128 stands for zero in the data rows.
Some points, one per row:
[127, 153, 138, 141, 120, 133, 109, 121, 130, 122, 159, 131]
[124, 078, 111, 129, 169, 152, 134, 182, 120, 130, 098, 133]
[121, 066, 037, 091, 169, 160, 255, 084, 071, 143, 066, 128]
[158, 064, 070, 119, 163, 133, 138, 139, 193, 158, 059, 159]
[129, 129, 128, 105, 122, 167, 133, 133, 177, 142, 073, 123]
[139, 098, 136, 159, 126, 095, 092, 146, 150, 145, 148, 150]
[099, 171, 116, 072, 109, 186, 185, 080, 085, 145, 109, 113]
[114, 135, 122, 135, 137, 144, 089, 151, 163, 115, 130, 128]
[110, 175, 148, 137, 089, 112, 085, 105, 174, 133, 143, 136]
[125, 161, 147, 137, 102, 126, 089, 112, 180, 136, 150, 134]
[115, 124, 116, 134, 144, 139, 108, 151, 172, 131, 107, 134]
[147, 102, 115, 155, 135, 113, 157, 119, 094, 150, 165, 154]
[123, 162, 176, 149, 112, 097, 073, 136, 130, 106, 182, 121]
[158, 093, 118, 141, 145, 123, 113, 142, 164, 141, 110, 145]
[148, 178, 234, 108, 059, 091, 125, 092, 060, 109, 147, 084]
[148, 072, 106, 144, 167, 132, 103, 181, 164, 118, 099, 124]
[150, 133, 182, 110, 121, 134, 183, 146, 062, 108, 111, 088]
[146, 117, 094, 147, 152, 124, 185, 120, 093, 130, 136, 146]
[147, 153, 227, 096, 110, 147, 138, 139, 072, 109, 107, 082]
[134, 107, 095, 134, 150, 149, 149, 142, 130, 148, 118, 150]
[119, 133, 088, 149, 122, 114, 165, 089, 114, 158, 166, 151]
[145, 126, 112, 139, 104, 112, 217, 079, 049, 132, 166, 119]
[053, 221, 186, 101, 051, 117, 029, 086, 099, 098, 176, 090]
[153, 131, 187, 116, 119, 121, 198, 143, 046, 113, 122, 103]
[158, 092, 118, 123, 149, 143, 146, 150, 147, 158, 088, 141]
[120, 157, 163, 139, 115, 120, 066, 154, 166, 106, 142, 112]
[151, 150, 156, 138, 099, 105, 184, 083, 064, 134, 181, 134]
[118, 147, 144, 140, 114, 120, 078, 141, 172, 121, 141, 130]
[166, 045, 074, 124, 175, 113, 215, 142, 070, 126, 081, 124]
[113, 128, 117, 145, 142, 134, 090, 149, 138, 125, 159, 137]
[138, 106, 134, 143, 125, 115, 099, 150, 163, 156, 140, 150]
[146, 041, 063, 123, 200, 131, 137, 190, 155, 133, 033, 127]
[126, 142, 105, 137, 157, 151, 128, 121, 133, 112, 125, 134]
[136, 123, 145, 155, 133, 114, 105, 153, 130, 130, 147, 133]
[106, 154, 139, 101, 112, 176, 092, 135, 160, 144, 111, 125]
[148, 169, 188, 104, 120, 117, 191, 094, 049, 092, 144, 080]
[149, 161, 201, 120, 118, 111, 178, 127, 043, 097, 155, 088]
[133, 111, 143, 136, 121, 122, 065, 178, 190, 131, 116, 135]
[141, 141, 107, 136, 162, 143, 157, 112, 107, 099, 146, 120]
[115, 155, 061, 088, 093, 130, 250, 029, 045, 136, 133, 131]
[098, 183, 131, 109, 119, 158, 096, 101, 117, 119, 150, 116]
[096, 214, 087, 075, 091, 144, 216, 020, 026, 094, 157, 090]
[112, 148, 109, 136, 145, 150, 111, 121, 153, 117, 146, 131]
[134, 098, 166, 160, 119, 102, 087, 157, 143, 117, 156, 134]
[122, 148, 108, 138, 143, 124, 113, 111, 150, 132, 151, 152]
[160, 074, 152, 143, 160, 097, 101, 206, 132, 119, 100, 119]
[139, 076, 105, 146, 124, 111, 103, 139, 157, 176, 116, 169]
[099, 063, 029, 115, 177, 166, 160, 107, 142, 172, 071, 168]
[127, 156, 178, 128, 126, 135, 147, 144, 081, 113, 142, 118]
[132, 100, 097, 090, 135, 158, 255, 073, 025, 125, 087, 105]
[155, 080, 108, 184, 116, 063, 096, 129, 178, 161, 146, 169]
[122, 150, 183, 161, 090, 085, 094, 123, 127, 144, 168, 129]
[123, 125, 094, 102, 183, 167, 129, 140, 162, 113, 085, 125]
[167, 070, 139, 159, 141, 082, 093, 184, 160, 113, 110, 137]
[127, 094, 175, 125, 107, 101, 051, 192, 205, 115, 073, 121]
[092, 165, 099, 121, 122, 164, 123, 097, 139, 144, 139, 145]
[050, 244, 159, 093, 052, 121, 030, 050, 112, 071, 184, 082]
[120, 143, 118, 138, 142, 144, 106, 131, 142, 129, 143, 134]
[139, 119, 110, 127, 161, 142, 109, 141, 165, 127, 124, 138]
[163, 085, 104, 188, 154, 091, 120, 138, 129, 130, 147, 148]
[152, 098, 124, 097, 139, 162, 218, 118, 068, 126, 084, 113]
[143, 131, 103, 165, 143, 107, 126, 119, 155, 124, 159, 146]
[104, 131, 069, 081, 113, 165, 247, 041, 059, 129, 103, 106]
Here are 40 more points, each followed by its number:
[130, 145, 078, 100, 143, 148, 246, 058, 045, 083, 132, 092] 0
[129, 174, 199, 097, 114, 156, 146, 128, 065, 097, 132, 083] 1
[125, 190, 216, 103, 063, 112, 150, 079, 037, 104, 163, 089] 2
[094, 195, 076, 111, 115, 169, 115, 063, 140, 122, 153, 128] 3
[092, 146, 096, 113, 101, 174, 107, 100, 156, 173, 143, 163] 4
[145, 101, 178, 148, 114, 100, 100, 164, 125, 135, 129, 119] 5
[126, 195, 192, 113, 079, 104, 147, 100, 043, 096, 172, 078] 6
[116, 167, 175, 139, 089, 097, 076, 102, 156, 125, 162, 128] 7
[111, 145, 183, 142, 102, 098, 061, 152, 177, 102, 144, 118] 8
[095, 222, 171, 098, 081, 134, 145, 075, 029, 100, 184, 082] 9
[135, 080, 084, 156, 111, 086, 102, 103, 201, 179, 133, 179] 10
[119, 120, 080, 074, 123, 183, 234, 078, 076, 143, 080, 126] 11
[133, 125, 146, 144, 134, 111, 066, 158, 178, 110, 130, 130] 12
[137, 134, 146, 146, 133, 112, 083, 157, 173, 121, 129, 132] 13
[137, 165, 179, 103, 100, 137, 170, 120, 085, 132, 138, 119] 14
[153, 062, 128, 152, 153, 119, 096, 202, 160, 138, 092, 139] 15
[130, 114, 104, 144, 144, 127, 110, 152, 156, 128, 130, 148] 16
[124, 150, 137, 135, 126, 135, 103, 122, 156, 117, 144, 123] 17
[118, 151, 193, 107, 134, 142, 065, 172, 144, 100, 110, 100] 18
[082, 219, 172, 097, 061, 108, 124, 053, 018, 078, 215, 074] 19
[068, 207, 134, 109, 096, 150, 085, 095, 142, 108, 159, 115] 20
[127, 123, 095, 142, 133, 135, 142, 119, 143, 157, 139, 165] 21
[144, 098, 101, 120, 126, 128, 128, 137, 178, 146, 084, 136] 22
[157, 077, 080, 144, 164, 122, 168, 135, 127, 159, 087, 150] 23
[122, 131, 095, 149, 134, 125, 119, 101, 157, 140, 147, 163] 24
[120, 125, 107, 128, 139, 134, 111, 131, 164, 150, 120, 154] 25
[127, 096, 087, 142, 154, 131, 113, 148, 162, 142, 127, 143] 26
[117, 170, 135, 153, 121, 092, 134, 108, 094, 122, 191, 133] 27
[155, 082, 143, 107, 132, 139, 160, 156, 100, 155, 092, 128] 28
[125, 103, 054, 077, 136, 148, 255, 059, 066, 131, 088, 114] 29
[137, 108, 101, 117, 142, 144, 126, 125, 183, 145, 093, 151] 30
[143, 026, 075, 103, 168, 144, 122, 192, 181, 144, 031, 132] 31
[100, 180, 116, 125, 099, 117, 096, 067, 134, 142, 189, 146] 32
[126, 180, 163, 120, 119, 130, 113, 122, 117, 097, 156, 105] 33
[115, 156, 145, 148, 102, 099, 101, 099, 119, 122, 187, 140] 34
[147, 115, 098, 107, 146, 136, 255, 097, 037, 091, 109, 099] 35
[123, 171, 161, 148, 102, 101, 103, 112, 098, 120, 183, 121] 36
[144, 150, 190, 138, 089, 114, 161, 102, 082, 125, 161, 114] 37
[190, 120, 238, 153, 090, 064, 162, 112, 051, 086, 155, 088] 38
[126, 100, 226, 114, 084, 098, 028, 200, 170, 104, 090, 095] 39
Which two of these numbered points are nearest to each point below, looking only along the 4 directions in which the first points spread most? Their numbers follow each, nearest first.
[160, 058, 153, 133, 153, 112, 103, 232, 115, 127, 065, 116] > 15 28
[116, 114, 158, 138, 120, 113, 057, 177, 200, 128, 103, 139] > 12 13
[094, 198, 139, 113, 109, 123, 184, 081, 029, 066, 194, 078] > 9 2
[137, 070, 092, 104, 168, 149, 103, 194, 174, 133, 051, 130] > 31 22
[111, 144, 087, 144, 133, 141, 120, 103, 136, 152, 166, 167] > 24 21
[121, 087, 095, 142, 082, 077, 066, 095, 207, 191, 126, 187] > 10 24
[184, 089, 164, 133, 149, 122, 155, 178, 077, 123, 110, 116] > 28 5
[089, 193, 142, 119, 101, 133, 084, 105, 137, 117, 173, 117] > 20 7
[099, 185, 099, 131, 108, 117, 091, 078, 167, 130, 181, 141] > 32 4
[137, 112, 075, 131, 172, 149, 201, 121, 111, 124, 113, 127] > 23 28
[157, 092, 165, 161, 127, 089, 119, 180, 129, 139, 108, 132] > 5 15
[134, 083, 086, 141, 141, 127, 121, 135, 178, 148, 094, 167] > 26 22
[108, 122, 084, 133, 151, 139, 101, 123, 180, 134, 127, 151] > 25 30
[099, 225, 183, 106, 065, 098, 138, 046, 020, 072, 199, 067] > 19 9
[098, 220, 165, 095, 066, 114, 132, 055, 031, 089, 208, 084] > 19 9
[095, 148, 098, 139, 076, 098, 070, 086, 172, 172, 178, 171] > 32 24
[131, 074, 078, 089, 144, 158, 255, 103, 033, 135, 061, 107] > 29 35
[120, 164, 144, 144, 106, 135, 097, 127, 127, 122, 176, 127] > 34 7
[126, 157, 153, 157, 109, 121, 102, 113, 121, 137, 171, 130] > 34 36
[138, 155, 153, 136, 097, 117, 195, 088, 057, 141, 176, 124] > 37 14
[113, 168, 122, 140, 139, 117, 102, 121, 143, 106, 188, 126] > 34 17
[110, 188, 136, 111, 103, 131, 193, 065, 046, 099, 162, 098] > 9 14
[144, 118, 174, 129, 124, 144, 073, 183, 147, 125, 105, 114] > 18 13
[127, 110, 143, 134, 122, 108, 071, 163, 213, 130, 102, 129] > 12 13
[116, 149, 184, 137, 101, 110, 046, 156, 166, 108, 148, 116] > 8 12
[114, 170, 086, 104, 121, 166, 127, 086, 157, 117, 122, 129] > 4 3
[107, 199, 167, 134, 097, 111, 059, 111, 160, 097, 178, 105] > 7 8
[111, 130, 193, 149, 098, 107, 047, 165, 155, 132, 148, 122] > 8 12
[136, 108, 105, 141, 147, 122, 130, 115, 129, 170, 125, 160] > 21 26
[114, 153, 092, 137, 153, 143, 112, 106, 133, 120, 170, 145] > 24 4
[151, 173, 157, 108, 112, 144, 190, 094, 086, 116, 132, 104] > 14 37
[127, 141, 139, 123, 115, 129, 103, 131, 152, 146, 142, 147] > 17 25
[113, 156, 129, 137, 125, 127, 099, 124, 152, 114, 160, 128] > 17 7
[165, 088, 144, 097, 141, 148, 202, 143, 058, 139, 087, 114] > 28 35
[142, 096, 095, 098, 146, 137, 255, 105, 043, 095, 078, 104] > 35 29
[132, 171, 139, 147, 115, 117, 129, 090, 103, 115, 182, 130] > 27 34
[131, 189, 204, 115, 073, 103, 118, 096, 069, 110, 176, 092] > 6 2
[155, 077, 096, 094, 154, 153, 255, 102, 018, 109, 081, 092] > 35 29
[128, 175, 204, 080, 097, 136, 146, 119, 095, 104, 125, 098] > 1 14
[143, 148, 156, 143, 106, 102, 184, 087, 047, 118, 196, 123] > 37 27
[133, 113, 119, 184, 115, 100, 141, 112, 091, 155, 171, 153] > 27 21
[167, 122, 119, 116, 158, 147, 225, 123, 062, 103, 113, 103] > 35 28
[165, 129, 209, 117, 121, 104, 077, 177, 148, 092, 103, 086] > 18 39
[125, 157, 130, 118, 136, 153, 179, 122, 095, 099, 130, 109] > 14 33
[099, 178, 183, 115, 101, 130, 080, 135, 139, 106, 148, 101] > 33 7
[127, 134, 178, 143, 111, 093, 045, 171, 172, 099, 148, 109] > 8 12
[107, 184, 104, 103, 135, 132, 215, 072, 034, 068, 167, 078] > 0 14
[102, 161, 162, 133, 103, 139, 086, 116, 131, 127, 177, 122] > 7 33
[103, 193, 193, 117, 092, 122, 136, 106, 053, 098, 170, 090] > 6 2
[148, 115, 124, 103, 131, 164, 219, 107, 078, 139, 070, 116] > 35 11
[115, 195, 217, 113, 103, 100, 126, 100, 030, 045, 185, 063] > 2 6
[124, 164, 111, 101, 107, 157, 218, 073, 023, 109, 152, 100] > 0 35
[103, 159, 175, 110, 105, 144, 079, 147, 157, 124, 136, 119] > 18 17
[127, 112, 120, 164, 121, 092, 123, 119, 096, 156, 170, 151] > 27 21
[146, 076, 100, 151, 173, 119, 172, 153, 106, 143, 119, 142] > 23 28
[141, 137, 181, 144, 104, 110, 074, 160, 164, 120, 147, 108] > 8 13
[164, 080, 108, 159, 148, 106, 153, 148, 131, 145, 112, 151] > 23 26
[114, 142, 100, 091, 129, 164, 247, 076, 040, 116, 118, 100] > 0 35
[145, 066, 149, 123, 157, 123, 112, 228, 132, 126, 071, 119] > 15 28
[109, 184, 166, 129, 106, 114, 073, 123, 162, 101, 162, 113] > 7 8
[109, 146, 208, 139, 076, 083, 041, 155, 146, 085, 155, 110] > 8 7
[125, 064, 062, 139, 182, 148, 146, 136, 157, 164, 085, 163] > 23 30
[102, 198, 219, 112, 088, 087, 121, 092, 028, 049, 189, 060] > 2 6
[099, 156, 183, 121, 101, 128, 080, 147, 114, 121, 156, 117] > 33 7
